rotation steps, each row followed by its count of steps
The counts run from 0 to 822.
[-20.8   5.4 -21.5 -13.7  -3.5   9.8  10.6 -55.8 -27.2 -18.6  19.1  -9.9
 -60.9 -10.8 -20.5 -20.5  -7.1  -0.5  41.6 -28.3 -24.9  -7.7  10.0 -38.8
  10.2 -14.6  -3.0 -11.3   7.9  27.1 -24.6  -9.1  17.5   9.6 -22.1]
475
[-58.0  28.6  11.9 -16.4  18.7  22.6   9.4   0.1 -16.3  -4.0 -35.5  -4.5
 -23.4  -4.1 -22.0  13.0  40.4  -3.4  27.9   3.9  -6.0  -0.3   9.9 -47.7
  42.7   4.0 -11.5 -15.8 -20.5   1.8   5.6  -6.4 -13.4   2.7   9.8]
71
[-24.7  12.2 -21.1   2.4  -7.1   0.2  40.8  -7.3  -6.3   5.7 -14.6  -3.1
 -36.4 -52.2  16.6  27.5  -8.3 -39.6  32.7  18.8 -26.9   3.7  34.7  -1.3
  19.4  -2.9 -10.3  -0.7  28.2  29.1  -7.1  16.7   0.1 -32.0 -23.9]
217
[-30.3  25.9 -12.6   8.6  16.7  33.3   4.0  26.4 -16.2   5.4 -32.6 -20.0
 -24.4 -27.8  -3.6  39.2  19.3  15.9  28.8  28.1 -11.9 -20.0  -3.4 -18.1
  47.3  25.2  -5.1  -1.2 -30.4  17.6   1.3  -2.2 -25.0  -9.3  12.7]
350
[-28.8   2.3  14.1  -7.1   4.8  25.3  59.6  -3.3 -20.0  10.9 -40.5 -26.1
 -29.5 -10.9   6.8   7.2  35.5   7.3  35.2  -0.3  -7.2  11.6   7.2   5.3
  35.7  -6.9 -35.7  -5.4   4.3  10.1  17.0   1.1   4.1 -29.8 -21.9]
579
[-33.2  35.7  -0.6 -20.4 -30.6  -1.8  31.2 -31.8 -44.8 -11.4   1.8 -16.4
 -36.7 -25.8 -13.3 -32.0  -2.3 -13.5  38.5 -18.7 -38.0 -15.6  28.7 -20.9
   0.7  -3.0  -5.2  12.6   6.3  17.6   7.5   4.5 -12.1  -2.1 -27.6]
558
[-34.3   6.5 -21.0 -13.8   4.5  14.2  25.6 -10.5  -4.8  -4.6 -16.2  -1.4
 -43.2 -20.0   1.1  12.5   8.5  13.1  28.0  29.8 -17.1   7.0  26.2   2.1
   3.6  -4.4 -37.9 -53.2  17.0  10.6 -33.7   0.2  29.0 -40.7  -6.8]
466
[-30.5  32.7   0.8  -1.9 -22.8 -11.8  33.4 -20.5 -49.2 -11.2 -29.4 -23.9
 -54.2 -23.3  -9.4 -21.5  -2.7   5.3  29.2  -8.2 -29.4  -4.1   5.6  -4.5
  19.7   6.1  -1.2  12.0   0.9  19.3  16.2  23.8 -15.2  -7.9 -25.9]
390
[ -0.8   7.7 -22.5   8.1   5.6  13.0 -20.2  26.9 -25.3  -0.2 -21.4  35.6
 -45.0   2.6 -19.5 -13.5  -1.0 -25.2  11.9   9.4 -15.6   1.4   5.5 -58.1
  14.4 -13.7 -19.8 -20.0  -3.1  25.2 -33.2 -26.1 -28.8 -17.4 -34.1]
453
[ -3.9  -5.9  -4.4 -26.5  22.2  19.9  -6.4  44.2 -16.3  27.8 -15.6  -3.6
 -25.5 -31.5  -7.3  15.6   7.0 -21.9  54.6  10.8 -15.9   1.4  12.7 -30.9
  56.1 -10.8  -6.9   3.3 -19.3   2.4  17.4   4.1 -20.1 -21.9 -32.4]
681
[-14.1  -4.9 -25.5   6.0   7.8  29.7  14.6  10.2   8.0  33.5  11.9  -3.5
 -10.9 -46.7   4.1  25.9  10.9 -44.5  52.5   4.8 -20.3 -19.7  29.3 -28.7
  41.2  -2.3   7.8  18.9  -6.2  30.8   0.0 -15.2  -8.2 -15.0 -18.8]
597
[-30.6  32.4 -19.4 -25.1   8.5  27.3   4.8  21.6  -8.7   2.6  25.9 -21.1
 -15.0 -10.2  -2.6  28.6  26.9  -0.2  38.8  42.1 -17.0 -21.9  28.4 -34.8
  16.9  19.6   1.1 -16.0 -11.1  38.8  -3.7 -18.2  13.9  -7.1   4.6]
266
[ 11.7   9.9 -13.5 -21.6   9.4   8.6  38.1  10.1 -44.6   4.6 -37.7 -20.2
 -36.8  -6.1  -7.1  21.2  33.8  17.3  16.7   7.5 -31.9   9.2  -6.3 -13.8
  21.3  -7.6 -25.7 -21.3 -18.1  15.4  21.9 -12.8  -3.1 -26.7 -43.9]
691
[-25.8  11.0 -26.9   6.2 -10.0  32.2  18.4  -5.7 -32.1   6.2 -17.9  30.4
 -20.8 -11.6 -10.5 -29.7  17.8 -24.6  32.9  19.3 -29.2 -29.4   3.2 -23.5
   7.3  -9.7 -23.6  -7.0 -21.8  11.4  10.5 -29.6 -17.7  -8.0 -46.2]
369
[ -0.8  22.6  -9.7  -9.3  -1.2  -2.2  13.0  11.3 -36.2  -5.7 -26.5  -9.9
 -58.0  12.3 -24.7 -20.6  25.3  28.9  -3.9  24.4 -26.7   1.8  -0.2 -24.0
   1.7   0.9 -29.6 -33.9 -19.8  29.5   7.3 -10.4  -7.1 -29.2 -31.4]
282
[-49.5  17.9  -2.7  12.5   8.8  28.2  23.0  -7.7 -19.6 -20.3 -12.7 -23.5
 -31.7 -36.4  17.1  48.4   3.4  -0.2  47.0  -4.5  -3.9  -1.1  24.5 -21.4
  37.8  11.0  -2.5   3.5  14.4  32.2 -29.8  -8.0  11.5   6.1   0.5]
407
[-17.6   4.1 -30.3 -28.0   2.7  11.7  -2.9  15.5 -20.6   1.6   5.4  11.0
 -33.2 -35.2  -3.9   9.4 -13.9 -32.8  44.0  26.4 -34.7  10.6  39.2 -27.7
  27.8 -12.5  -1.6 -18.2  15.5   6.9 -25.6   9.7 -11.8 -25.8 -13.8]
625
[-45.5   5.8   7.7  -4.9  -6.8  13.6  -2.6  17.1   0.5  17.3  -4.1  -7.4
 -35.0 -54.8  16.7 -14.5  -4.9 -11.5  70.2   8.7  -6.0 -16.0  34.2   7.1
  43.2  -8.0 -24.0   9.0  16.7   1.5  -8.6  15.6   5.6 -21.0 -10.2]
738
[  8.5   7.1 -28.4 -24.3  -9.1   1.2   5.5 -13.2 -12.5  22.1  21.0   7.1
 -45.2 -11.5 -28.0 -42.1   3.2 -15.4  30.6  -1.9 -40.7  -4.4  23.8 -28.1
 -10.6 -18.0 -23.3 -23.0  -0.6  27.6  -2.5 -14.9   9.6 -22.4 -39.3]
35
[-17.9  22.3  -8.7 -19.2  -8.6  19.4  26.0   0.3   9.0  35.0  -1.2 -24.4
 -22.5 -27.2 -13.9 -24.1  24.8  23.9  31.8 -18.9 -30.4 -11.3  29.7 -24.1
  14.1   0.3 -18.4   4.3 -34.1  23.4  18.7 -25.9 -33.2 -11.2  -9.8]
9
[-36.2   4.9 -10.1 -17.3  14.3  11.0  10.5 -13.0   9.9  13.3   8.1   8.1
 -28.5 -20.3 -21.6  20.1   6.1 -53.1  43.9 -11.5 -10.7  -0.8  36.7 -52.4
  33.2 -18.6  11.8  -4.6  17.0  28.2 -10.3   0.8  -4.4  -8.4  -1.1]
485
[  8.6   9.6  13.5  -7.8  20.2   1.7  37.9  19.8 -18.5   5.0 -31.0 -17.2
 -43.8   1.4 -15.8   6.5  28.6  -2.2  11.5 -21.9 -11.1  19.3  -3.6 -53.2
  25.1 -14.2 -21.7  -1.0  -7.4  30.7   8.0 -33.4 -16.4 -11.5 -45.3]
172
[-14.0  -9.1 -19.4 -12.0  14.9   1.7  19.7 -22.7 -22.8   3.0 -45.8   4.5
 -46.9 -41.5  -9.7  13.6   3.6 -16.6  32.4   3.0 -11.0   0.6   3.4  -8.0
  40.3 -10.3 -16.9 -13.9   3.9 -15.5  17.3  31.7  -5.1 -30.0 -38.5]
301
[  0.6  14.2  11.4 -41.2  -0.8 -19.7  21.5  -0.6 -23.7  18.1  -4.0 -47.8
 -58.4   2.0 -18.7  -5.6  17.5  19.7  28.8  -7.5 -21.9   9.7  14.3 -21.3
  39.3  -0.7  -1.3  -4.2   3.6  40.6   9.8  25.1   2.3 -25.1 -10.9]
333
[ -6.5  18.7 -38.6   7.9  -9.6  17.1  39.5 -13.2 -43.3 -13.4  10.8 -27.2
 -38.0 -35.3  12.5  31.6  11.5   7.5  28.7  27.5 -32.6 -15.4   7.6   1.8
  14.4  11.3   2.3  -3.5  -2.6  46.7  -7.4  -1.9  13.6  -8.2 -10.8]
27
[-18.9  15.3 -18.1 -11.7  22.3  24.1 -16.7  13.1   1.8  14.7  -0.9 -13.0
 -31.8   9.5 -31.2   4.0  29.1  20.2  20.8  12.8 -15.1  -8.0  20.5 -59.7
  21.5   1.1 -11.3 -32.5 -25.8  34.5 -19.6 -39.7   3.2   0.5   5.1]
14
[ -4.7  -3.4  19.5  -2.1  15.4 -16.5  -3.6   7.1   3.3  34.1 -10.4 -30.1
 -57.2 -35.3  -2.0 -16.1  10.2   7.6  35.5 -19.7  -1.5  -9.5   5.8 -10.1
  42.6  -2.8 -29.0   4.0   0.9  24.6  18.2  15.6   9.0 -26.7 -35.5]
331
[-28.7   0.7  12.0  -3.8 -10.6  20.2  56.0  -5.6 -34.6   3.7 -12.1 -13.4
 -21.4 -15.0  11.2 -11.3  20.2  -1.8  43.6 -27.5 -15.1  -1.2   7.9 -12.2
  25.0 -12.5 -30.9   9.3   1.5  14.8   6.0 -21.8   5.0 -21.5 -42.1]
748
[-17.1 -11.9 -35.4  16.5  18.9  34.4   3.7  23.8  -1.7  23.2  -1.1   3.4
 -31.4 -24.2  14.9  21.1  12.0  -1.3  38.4  32.8  -8.9  -7.0  19.7  -6.7
  25.5  -3.5 -30.1 -24.5   7.5  35.9 -37.3 -31.7  11.8 -28.2  -8.4]
186
[ -2.0   7.3   6.5 -10.5  13.9   9.3 -10.4  30.8   0.3  28.2 -19.1   9.3
 -34.7   2.3 -23.7 -24.2  18.1  -3.7  22.9 -20.8 -11.3  -1.3   3.8 -55.0
  27.1 -21.0 -30.6 -15.6 -13.9  14.5   7.3 -35.0 -20.2 -16.6 -37.8]
342
[-26.3  10.9 -12.2  -9.6  12.4  21.2 -16.8   7.3 -19.6 -17.4   1.1  28.5
 -30.1 -19.2 -15.9  19.0 -11.2 -52.6  34.1  28.4 -17.3   2.2  25.7 -48.6
   9.4  -8.9  -7.3 -30.7  13.1   7.7 -32.5 -10.0  15.1 -10.1 -29.7]
45
[-15.4  -8.1  -9.6   4.9  18.9  -1.1  -2.6  -7.0   8.3  19.5 -16.1   8.5
 -46.5 -27.6 -20.4  19.4   4.6 -53.9  42.4  -3.6   2.4   2.8  13.9 -39.1
  57.7 -19.9   9.3  -6.0  11.7  21.1 -15.3  18.8  -4.6  -5.6  -7.8]
653
[-39.3  15.6  12.1  -0.2  -4.9  -0.6  -1.7  -0.3  -2.4  29.8 -35.5   7.2
 -49.0   1.6 -23.6 -56.5  12.2  -8.9  23.6 -11.4 -14.9  -3.5  14.3 -29.7
  30.2 -18.2 -34.7  -8.2  -9.8   5.7   1.1   4.2 -31.7 -20.4 -11.1]
231
[  6.4  11.7 -23.8   3.1  -3.5  10.6  46.5   2.8 -10.8  17.6 -12.1  -9.5
 -32.4 -27.0   6.9  35.0  26.5  -6.8  11.8  18.3 -24.3   1.5  22.8  -6.8
   2.3  10.4 -26.1   0.8   8.7  51.8   3.2 -20.7  12.2 -25.6 -37.4]
607
[-23.8  19.1 -34.8   4.5   4.3  14.9 -33.9   7.5 -25.1 -17.1  -0.2  14.3
 -52.7  -6.8 -24.4 -20.4  -8.9   4.2  31.2  14.2 -25.5 -18.0  10.2 -42.7
  21.5  -9.0   4.2 -17.9 -11.1  27.8 -42.5   2.4 -13.2   3.0   2.7]
124
